128 stands for zero in the data rows.
Here are some points, each followed by its number:
[160  95 161  87 160 101 151 161 118  76  54  82 167 201  92 111 149  87  97 138  75 113 104  76 100  74  97  95 103  91 152  91 106 104 188 146  95 113  80 140 105 108  88  81  60  69  78 102 161 159 106 143 119 104  91] 0
[160  95 161 153 160 101 151 161 118 148 142 150 167 139 156 111 149 153 161 155 156 113 170 148 100 147 162 160 103 156 152 155 175 171 188 146 159 113 149 140 172 178 119 150 143 145 148 102  96 159 106 143 119 137  91] 1
[160  95  97  87 160 165 151  97 118 148 142  82 167 160  92 187  80 153  97 191 115 113 104  76 165 147 162 160 103  91 152  91 175 104 188 146 159 113  80 140 105 108  88 150  60 145 148 102  96 159 106 143 244  90 155] 2
[160  95  97  87  95 165 151 161 118  76  54 150 167 128 156 111 149 153  97 131 166 113 104 148 100 147 162 160 103 156  85 155 106 104 111 146 159 113  80 140 105 108 175  81 143 145 148 102 161  95 174 143 119 202  91] 3
[160 160 161  87 160 165 151 161 118  76 142 150 102 128  92 111 149 153 161 151 155 113 170  76 165 147 162 160 103 156 152 155 106 104 111 146 159 113 149 140 105 108 108 150 143 145 148 102  96  95 174  58 119 179  91] 4
[160  95  97  87  95 165  84 161 118 148  54 150 102  88 156 111 149 153  97  73 164 113 104  76 100 147  97  95 103 156  85 155 106 171 111  70 159 113  80 140 105 108 184  81  60  69 148 102 161  95 174 143 119 154  91] 5
[160  95 161 153  95 101 151  97 118 148 142  82 167 167  92 187 149  87 161 128  81 113 104  76 100  74  97  95 103  91  85  91 175 104 188 146  95 113  80  43 172 108 112  81 143  69  78 102 161 159 106 143 119 120  91] 6
[160  95 161 153 160 101 151 161 118 148 142 150 167 136 156 111 149 153 161 124 148 113 170 148 100 147 162 160 103 156 152 155 106 171 111 146 159 113 149 140 105 178 137 150 143 145 148 102  96  95 174 143 119 156 155] 7
[ 95  95 161 153  95 165 151 161 118 148 142  82 167 128 156 187 149 153 161  99  93 113 104 148 100 147  97  95 103  91  85 155 106 104 188 146  95 113  80 140 172 108 146  81 143  69  78 102 161 159 106 143 119 104  91] 8
[160  95 161 153 160 101 151 161 118  76 142  82 167 154  92 111 149  87 161 116 110 113 170 148 165  74  97  95 169  91 152 155 175 104 111 146  95 113 149  43 172 178  83 150 143 145  78 168  96 159 106 143 119 131 155] 9
[ 95 160 161 153 160 165 151 161 118 148 142 150 167 136 156 187 149 153 161 117 112 113 104 148 100 147  97  95 103  91 152 155 175 104 188 146  95 113  80 140 172 108 142  81 143 145 148 102 161 159 106 143 119 153  91] 10
[160 160  97  87  95 101  84  97 118  76 142 150 102 108 156 111 149 153  97 171 131 113 170 148 165 147 162 160 103 156 152  91 106 104 111 146 159 113 149 140 105 108 104 150 143 145 148 102  96 159 174  58 119 147  91] 11
[ 95 160 161 153  95 101  84 161 118 148 142 150 102 102 156 111 149 153  97 131 156 113 104 148 165 147 162 160 103 156 152 155 106 171 111 146 159 113 149 140 172 178 122 150 143 145 148 168  96 159 106 143 119 142 155] 12
[ 95 160  97 153  95 165  84  97 118 148 142 150 102  92 156 111  80 153  97 119 135 196 104 148 165 147  97  95 169 156 152  91 106 171 111 146  95 195 149 140 105 178 140 150 143 145 148 168 161 159 106 143 119  88 155] 13
[160 160  97  87 160 101  84  97 118 148 142 150 102 119  92 111 149 153 161 150 169 113 170 148 165 147 162 160 169 156 152 155 106 104 111 146 159 113 149 140 105 178 119 150 143 145 148 102  96  95 174  58 119 134  91] 14
[ 95 160  97 153  95 101  84  97 118 148 142 150 102  85 156 111 149 153  97  90 167 113 104 148 100 147 162 160 103 156  85 155 106 171 111  70  95 113 149 140 105 108 164 150 143 145 148 168  96  95 174 143 119 153  91] 15
[160  95 161 153 160 101 151  97 118 148 142 150 102 116  92 111 149  87 161 114 137 113 104 148 165  74  97  95 169  91 152 155 175 171 111 146  95 195 149  43 172 178 110 150 143 145  78 168  96 159 106 143 119  94 155] 16
[ 95 160 161 153 160 101 151  97 232 148 142  82 167 137 156 187  80  87 161 117 131 113 104 148 100  74  97  95 169  91  85  91 175 104 111 146  95 195 149 140 172 108 120 150 143 145  78 168 161 159 106 143 119 130 155] 17
[ 95 160  97  87  95 165  84  97 118 148 142 150 102 102 156 111 149 153  97 143 182 113 104 148 165 147  97 160 103 156 152 155 106 104 111 146 159 113 149 140 105 108 149 150 143 145 148 168  96 159 174 143 119 148 155] 18
[160 160 161 153  95 101 151  97 118 148 142 150 102 118 156 111 149 153 161 136 134 196 104 148 165 147 162 160 103 156 152 155 106 104 111 146  95 195 149 140 105 108 140 150 143 145 148 168 161 159 106 143 119 130 155] 19
[ 95 160  97  87  95 101  84  97 118 148  54 150 102 111 156 111  80 153  97 166 143 113 104  76 165 147 162 160 169 156 152  91 106 104 111 146 159 113 149 140 105 178 119 150 143 145 148 168  96 159 174 143 119 118 155] 20
[160  95  97 153 160 165 151  97 118  76  54  82 167 196  92 111 149  87  97 123  73 113 104  76 100  74  97  95 103  91  85  91 106 104 188 146  95 113  80 140 105 108  86  81  60  69 148 102 161  95 106 143 119 102  91] 21
[160 160 161 153 160 101 151  97 118  76 142  82 167 170  92 187  80  87 161 174  75 113 170  76 165 147 162  95 169  91 152  91 106 104 188 146 159 195 149 140 172 178  84 150 143 145  78 102  96 159 106 143 119 125 155] 22
[160  95  97  87 160 101 151  97 118  76 142  82 167 200  92 111  80  87 161 185  66 113 104  76 100  74  97  95 103  91 152  91 106 104 111 146  95 195 149 140 172 108  61 150  60 145  78 102  96 159 106  58 119  83  91] 23
[160  95 161 153 160 101 151 161 118 148 142  82 167 143  92 111 149  87 161 144 125 113 170 148 165 147  97 160 169  91 152 155 175 104 111 146 159 113 149 140 172 178 119 150 143 145 148 168  96 159 106 143 119 145 155] 24
[ 95 160 161 153 160 165 151 161 232 148 142 150 167 116 156 111 149 153 161 106 133 113 170 148 100 147  97  95 103 156 152 155 106 171 111 146  95 113 149 140 172 108 165  81 143 145 148 102 161  95 174 143 119 133 155] 25
New points follow, each followed by the numbers of its three nearest points above, looking only along the 2 directions in which the numbered points spread most, nearest first.
[ 95  95 161 153  95 101 151  97 118 148 142 150 102 112  92 111  80 153 161 134 135 113 104 148 165 147 162  95 169  91 152  91 175 104 111 146  95 195 149 140 172 178 113 150 143 145  78 168  96 159 106 143 119 109 155] 24 16 9
[ 95  95 161 153 160 101 151 161 118  76 142  82 167 120  92 111  80  87 161  64  62 113 104 148 100  74  97  95 103  91  85 155 106 171 111  70  95 113  80  43 172 108 104 150 143  69  78 102  96  95 106 143 119  82  91] 2 23 6
[160 160 161 153 160 101 151 161 118 148 142 150 167 129 156 111 149  87 161 122 120 113 170 148 100  74  97  95 103 156  85 155 106 171 188 146  95 113  80 140 172 108 140 150 143 145 148 102 161  95 106 143 119 156 155] 10 2 25
[ 95 160  97 153  95 165 151 161 118 148 142  82 102 105 156 187 149 153 161  86 143 113 104 148 100  74  97  95 103 156 152 155 175 171 111  70  95 113 149 140 105 108 172  81 143 145  78 168 161 159 106 143 119 110 155] 25 10 1
[160 160  97  87  95 165 151  97 118 148  54 150 102 138 156 111 149 153  97 173 142 196 170  76 165 147 162 160 103  91 152  91 175 104 111 146 159 113 149 140 105 108 119 150  60 145 148 102 161 159 174 143 119 130 155] 25 4 7
[ 95  95 161 153  95 101  84  97 118 148 142 150 102 117  92 111  80 153 161 141 121 113 170 148 165 147 162  95 169  91 152 155 175 171 111 146  95 195 149  43 105 178 110 150 143 145  78 168  96 159 106 143 119 120 155] 24 16 1
[160  95 161 153 160 165 151  97 118 148 142 150 102 145 156 187 149 153  97 140 123 113 170 148 165 147  97 160 103  91 152  91 106 104 111 146 159 113 149 140 105 108 128 150 143 145  78 102 161 159 174 143 119 129 155] 1 25 7
[ 95 160  97  87  95 165  84 161 118 148 142 150 102  88 156 111 149 153  97  71   0 113 104 148 100 147 162 160 103 156  85 155 106 171 111  70 159 113  80 140 105 108 185  81  60  69 148 102 161  95 174 143 119 190  91] 3 5 15
[ 95  95 161 153 160 101  84 161 232 148 142 150 102 105 156 111 149 153 161  85 155 113 170 148 100 147  97  95 103 156  85 155 106 171 111  70 159 113 149 140 172 178 156 150 143 145 148 102  96  95 106 143 119 167  91] 4 7 11
[ 95  95 161 153 160 101 151 161 118 148 142 150 167 132 156 111 149  87 161 106 138 113 170 148 100  74  97  95 103  91 152 155 175 171 188  70 159 113 149 140 172 178 135 150 143 145  78 102 161  95 106 143 119  82 155] 2 17 1
[160  95  97  87  95 165 151  97 118 148  54  82 102 138 156 111 149 153  97 130 125 113 104  76 100 147  97  95 103  91  85  91 106 104 111 146  95 113  80 140 105 108 134  81 143  69 148 102 161  95 106  58 119 152  91] 8 10 3
[ 95 160 161 153 160 165 151 161 118 148 142 150 102 102 156 111 149 153  97  83 168 113 170 148 100 147 162 160 103 156 152 155 106 171 111  70 159 113  80 140 105 108 173  81 143 145 148 102 161  95 174 143 119 168  91] 15 3 4
[160 160  97 153 160 101 151  97 118 148 142  82 102 133  92 187  80 153 161 156 125 113 170 148 165 147  97 160 169  91 152  91 175 104 111 146 159 195 149 140 105 178  95 150 143 145  78 168  96 159 106 143 119 120  91] 24 16 9
[ 95 160  97 153  95 165 151 161 118 148  54 150 102  90 156 111 149 153  97  82 174 113 104 148 100 147  97 160 103 156  85 155 106 171 111  70 159 113  80 140 105 108 194  81 143  69 148 102 161  95 106 143 119 185  91] 3 5 15
[ 95  95 161 153  95 101 151 161 118 148 142  82 167 121 156 111 149  87 161  77 105 113 104 148 100  74  97  95 103  91  85  91 106 171 111  70  95 113  80  43 172 108 153  81  60  69  78 102 161  95 106 143 119  95 155] 8 10 2
[ 95 160  97 153  95 101  84 161 118 148  54 150 102  81 156 111 149 153  97  73 163 113 104 148 100 147  97  95 103 156  85 155 106 171 111  70 159 113 149 140 105 108 170  81 143 145 148 102 161  95 106 143 119 178  91] 3 15 5
[160  95  97 153 160 165 151  97 118 148 142  82 167 164  92 187 149  87  97 139 102 113 170  76 100  74 162  95 103  91 152  91 106 104 188 146  95 113  80 140 105 108 116  81 143  69 148 102 161 159 106 143 119 127  91] 8 0 6
[160  95  97  87 160 165 151  97 118  76  54  82 167 186  92 187 149  87  97 135  96 113 104  76 100  74  97  95 103  91  85  91 106 104 188 146  95 113  80 140 105 108  98  81  60  69 148 102 161  95 106 143 119 117  91] 21 0 8
[ 95  95  97  87 160 101  84  97 118 148  54 150 102  74 156 111  80 153  97  66 144 113 104 148 100 147  97  95 103 156  85 155 106 171 111  70  95 113 149 140 105 108 176  81  60 145 148 168  96  95 106  58 119 132  91] 3 25 4
[ 95  95 161 153  95 101 151  97 118 148 142  82 102 130  92 187  80 153 161 124  88 113 104 148 165 147  97  95 169  91  85 155 175 104 111 146  95 195 149  43 105 108 111  81  60 145  78 168 161 159 106 143 119  57 155] 17 22 2
[160  95 161  87 160 101  84 161 118  76 142 150 102 119  92 111 149  87  97 148 153 113 170 148 165 147 162 160 103 156 152 155 106 104 111 146 159 113 149 140 105 178 108 150 143 145 148 102  96  95 174  58 119 156  91] 7 4 20
[ 95 160  97 153  95 165 151  97 232 148 142 150 102  97 156 187  80 153 161 123 133 196 104 148 100 147  97  95 103 156 152  91 175 171 111 146 159 195  80 140 105 108 174  81 143 145 148 168 161 159 106 143 119 103 155] 25 1 4
[ 95  95  97  87  95 165  84  97 232 148 142 150 102  76 156 111  80 153  97  94 161 113 104 148 100 147  97  95 103 156  85 155 106 171 111  70  95 113 149 140 105 108 189  81  60 145 148 102 161  95 174 143 119 144  91] 3 5 15
[160 160  97  87  95 165 151  97 118  76 142 150 167 133  92 111  80 153 161 173 110 196 104 148 165 147 162 160 169  91 152  91 175 104 111 146 159 195 149 140 105 108  21 150  60 145 148 102 161 159 106 143 244 132 155] 1 24 2
[ 95  95 161 153  95 101 151 161 118 148 142 150 102 102 156 111  80  87 161  84 111 113 104 148 100  74  97  95 103 156  85 155 175 171 111  70  95 113 149  43 172 108 137 150 143 145  78 168  96  95 106 143 119  81 155] 1 2 24
[ 95  95 161 153 160 101 151 161 118 148 142  82 167 133 156 111 149  87 161  65  90 113 104  76 100  74  97  95 103  91  85 155 106 104 111  70  95 113  80  43 172 108 126  81 143  69  78 102 161  95 106 143 119  98  91] 8 0 2
[160 160  97  87  95 165 151  97 118  76 142  82 102 136  92 111  80 153  97 187 120 113 104 148 100 147 162 160 169  91 152  91 106 104 111 146 159 113 149 140 105 108 114 150 143 145 148 102  96 159 106 143 119 127 155] 1 25 19
[160 160 161 153  95 165 151 161 232 148 142 150 102 103 156 111 149 153  97 113 200 113 170  76 165 147 162 160 103 156  85 155 106 171 111 146 159 113 149 140 105 108 158 150 143 145 148 102 161  95 174 143 119 168 155] 15 18 11
[ 95  95 161 153 160 101 151 161 118 148 142 150 167 108 156 111 149  87 161  87 120 113 170 148 100  74  97  95 169 156 152 155 175 171 111  70  95 113 149  43 172 108 134 150 143 145  78 168  96  95 106 143 119 101 155] 24 1 17
[ 95  95  97  87  95 101  84  97 118 148  54 150 102  72 156 111  80 153  97  67 148 113 104 148 100  74  97  95 103 156  85  91 106 171 111  70 159 113 149 140 105 108 184  81 143  69 148 102  96  95 106 143 119 115  91] 3 5 25
[ 95  95 161 153 160 101  84 161 118 148 142 150 167 117  92 111  80  87 161  79 132 113 170 148 100  74  97  95 103 156  85 155 175 171 111  70  95 113 149  43 172 178 117 150 143 145  78 168  96  95 106 143 119 109 155] 24 1 17
[160  95 161 153 160 165 151 161 118  76 142  82 167 194  92 111 149  87  97 151  99 113 104  76 100 147  97  95 103  91  85 155 106 104 188 146  95 113  80 140 172 108  83  81 143  69 148 102  96  95 106  58 119 125  91] 8 0 21
[160  95  97 153 160 165 151  97 118  76  54  82 167 186  92 187 149  87  97 136  99 113 104  76 100  74  97  95 103  91  85 155 106 104 188 146  95 113  80 140 105 108 104  81  60  69 148 102 161  95 106 143 119 118  91] 21 0 8
[160 160 161 153 160 165 151 161 118 148 142 150 167 128 156 111 149 153 161 125 158 113 170 148 100 147 162 160 103 156 152 155 106 171 188 146 159 113  80 140 172 108 140 150 143 145 148 102  96  95 174 143 119 167  91] 25 4 7
